X = [[106.849, 89.684, 104.680, 69.896, 116.240, 49.257, 84.471, 110.481, 50.570, 64.764], [154.760, 109.809, 54.017, 49.027, -22.854, -184.503, 69.801, -17.629, 36.344, 53.121], [156.931, 108.280, 69.825, 58.440, 87.903, -237.158, 72.804, 82.216, 57.606, 58.143], [113.663, 91.277, 98.000, 66.527, 68.223, 42.047, 84.052, 66.444, 42.174, 63.613]]
The entry just right of 82.216?
Answer: 57.606
The minimum -> -237.158
The entry just left of 36.344?
Answer: -17.629
The entry just right of 84.471?
Answer: 110.481
The maximum?
Answer: 156.931
The entry just right of 154.760 -> 109.809
The entry just left of the smallest entry?
Answer: 87.903
The entry just right of the smallest entry is 72.804
The entry just left of -22.854 -> 49.027
The entry just left of 66.444?
Answer: 84.052
The entry just left of 49.027?
Answer: 54.017
The entry just right of 89.684?
Answer: 104.680

-4.82	-4.42	-0.89	-4.99	-3.98	+0.10	-0.87	-4.38	-0.81	+3.80	-3.98	-3.91	-1.05	-1.01
-2.90	-3.90	+6.01	-2.58	-4.23	-6.42	+6.11	-0.04	+6.04	-4.60	-4.27	+4.77	+5.99	+5.99
-2.85	-3.47	+3.84	-2.59	-3.54	-2.98	+3.83	-3.82	+3.87	+1.19	-3.63	+2.58	+3.92	+3.92
-2.68	-2.24	-1.11	-2.76	-1.93	+1.27	-1.14	-6.97	-0.99	+4.49	-1.95	-2.69	-1.09	-1.10
+4.82	+4.02	+0.20	+5.09	+3.80	+1.36	+0.26	-4.00	+0.38	-0.24	+3.77	+2.41	+0.40	+0.34
The entry directly below the smallest entry -> -4.00
The top-left entry: -4.82
The entry in the top-right corner -> -1.01
The entry in the bottom-left corner: +4.82
The largest entry in the first row -> +3.80
The entry directly above +0.34 -> -1.10
Find the entry directly above -4.00.
Answer: -6.97
Find the last entry, reading row by row.
Answer: +0.34
Find the 5th entry from the end, reading row by row.
Answer: -0.24
The second smallest entry is -6.42
Find the entry just right of -2.76.
Answer: -1.93
Find the entry just right of +6.04.
Answer: -4.60
The 2nd entry, reading row by row: -4.42
Find the first entry of the smallest entry's row.
Answer: -2.68
Find the entry directly above +0.20.
Answer: -1.11
Find the third largest entry.
Answer: +6.01
Find the 5th entry, reading row by row.
Answer: -3.98
Find the entry just left of -4.23.
Answer: -2.58
Find the second largest entry.
Answer: +6.04
The entry directly above -0.99 is +3.87
Find the 2nd entry from the end, reading row by row.
Answer: +0.40
Find the entry just left of -2.69.
Answer: -1.95
Find the fourth-last entry, reading row by row.
Answer: +3.77
Find the first entry in the row that holds the largest entry.
Answer: -2.90
The largest entry in the last column: +5.99
Find the third smallest entry.
Answer: -4.99
The entry directly above +6.04: -0.81
The entry just left of -0.04 -> +6.11
Find the largest entry in the last row.
Answer: +5.09
The second entry on the diagonal from the top-right corner: +5.99

A =
[[8, 6, 8, 3],
 [8, 6, 9, 4],
 [8, 6, 8, 3],
 [7, 2, 6, 7],
 [8, 6, 9, 4],
 [8, 6, 9, 3],
 [6, 8, 7, 1],
 [7, 2, 6, 7],
 [2, 4, 1, 7],
 [7, 2, 6, 7],
 [3, 9, 4, 2],
 [8, 6, 8, 3],
 [8, 2, 7, 8],
 [7, 2, 6, 8]]
Counting starts at 0.
Report the bottom-right entry.
Answer: 8
Report the entry in row 1 and column 0.
Answer: 8
The entry in row 2 and column 1: 6
The entry at row 0, column 2: 8
The entry in row 2 and column 0 -> 8
Report the entry in the top-right corner.
Answer: 3
The entry in row 0 and column 0: 8
Report the entry in row 0 and column 1.
Answer: 6
The entry in the bottom-left corner: 7
Report the entry in row 2 and column 2.
Answer: 8

Questions about the array below. Indices start at 0.
1) Give the entry at row 0, column 1.
2) Give the top-right entry.
3) Give the entry directly above -32.
4) Give the entry at row 1, column 0.
5) Give the largest entry.
6) Give the entry in the top-left corner.
7) Give the entry just right of -2.
8) Give the entry just left of the largest entry.
[[ -5  22 -26  29  -8  23  22  17   0]
 [ 21 -11  47 -18  25 -11  -5  -6  18]
 [-16 -12   1  -8  -2 -10  32 -18  11]
 [-14  18 -32  26 -12  19  31  10   0]]
1) 22
2) 0
3) 1
4) 21
5) 47
6) -5
7) -10
8) -11

x =
+2.02	+0.46	+4.91	+3.46	-5.73	-0.77	+0.86	+2.58	+6.91	-1.12	-2.00	-3.44
+1.66	-1.82	+0.38	+3.99	-6.98	+0.65	-0.70	+3.34	+6.79	-2.02	-5.97	-2.42
+2.09	+0.64	+4.60	+3.37	-5.96	-0.52	+1.20	+2.67	+7.21	-1.89	-2.83	-3.48
+2.77	-0.30	+5.23	+3.41	-5.91	-1.32	+0.51	+3.55	+5.83	-0.20	+0.30	-2.91
+2.72	-0.32	+5.32	+3.50	-6.09	-1.51	+0.43	+3.53	+6.23	-0.28	+0.03	-3.27
+2.25	+0.59	+4.42	+3.36	-6.00	-0.58	+1.27	+3.09	+7.35	-2.25	-2.81	-3.42
+0.71	+1.84	+0.57	+1.13	+1.85	-0.01	-0.63	+1.06	+0.45	+1.40	+1.42	+2.62
+0.15	+0.35	+0.56	+0.66	-0.88	+0.13	+0.18	+0.46	+0.76	-0.29	-0.34	-0.22
+2.66	-0.34	+5.26	+3.39	-5.98	-1.38	+0.52	+3.37	+6.25	-0.39	-0.24	-3.26
+2.31	+3.70	+1.11	+0.90	+0.93	+0.93	-1.14	+1.93	+0.91	+0.55	+1.27	+2.18
+0.88	+2.23	+0.69	+1.11	+1.61	+0.20	-0.77	+1.13	+0.56	+1.27	+1.36	+2.55
+5.26	+7.24	+2.01	+0.72	-0.51	+2.41	-1.98	+3.63	+1.82	-1.04	+1.18	+1.48
+3.08	-1.34	+5.14	+2.83	-5.49	-2.35	+1.67	+4.06	+6.51	+1.30	+1.68	-4.20
-0.06	+0.65	+0.22	+0.61	+1.18	-0.14	-0.21	+0.45	+0.23	+1.02	+0.79	+1.68
-0.43	-0.12	-0.13	+0.35	-0.26	+0.26	+0.16	-0.09	+0.33	+0.23	+0.13	+0.19
+1.00	+1.87	+3.04	+3.00	-3.99	+0.59	+1.24	+1.91	+3.91	-1.43	-1.54	-0.92
Indices start at 0.
The entry just right of +2.31 -> +3.70
The entry directly below +0.16 is +1.24
The entry at row 2, column 1: +0.64
The entry in the bottom-right corner -> -0.92
The entry in the top-left corner: +2.02
What is the entry at row 1, column 0?
Answer: +1.66
What is the entry in row 0 and column 2?
Answer: +4.91
What is the top-right entry?
Answer: -3.44
The entry directly above +1.24 is +0.16
The entry directly above +3.36: +3.50
The entry directly above the smallest entry -> -5.73
What is the bottom entry of the column that holds the smallest entry?
Answer: -3.99
The smallest entry is -6.98
What is the bottom-left entry?
Answer: +1.00
The entry directly below the largest entry is +0.45
The entry in row 0 and column 1 -> +0.46
The entry directly above +5.32: +5.23
The entry directly below +1.02: +0.23
What is the entry just right of +3.36?
Answer: -6.00
What is the entry at row 2, column 0?
Answer: +2.09
What is the entry just right of +0.64?
Answer: +4.60
The bottom entry of the column that holds the largest entry is +3.91
The entry just right of +1.93 -> +0.91
The entry directly above the largest entry is +6.23
The entry just left of +6.51 is +4.06
The largest entry -> +7.35
The entry directly above +1.20 is -0.70
The entry just right of -3.99 is +0.59
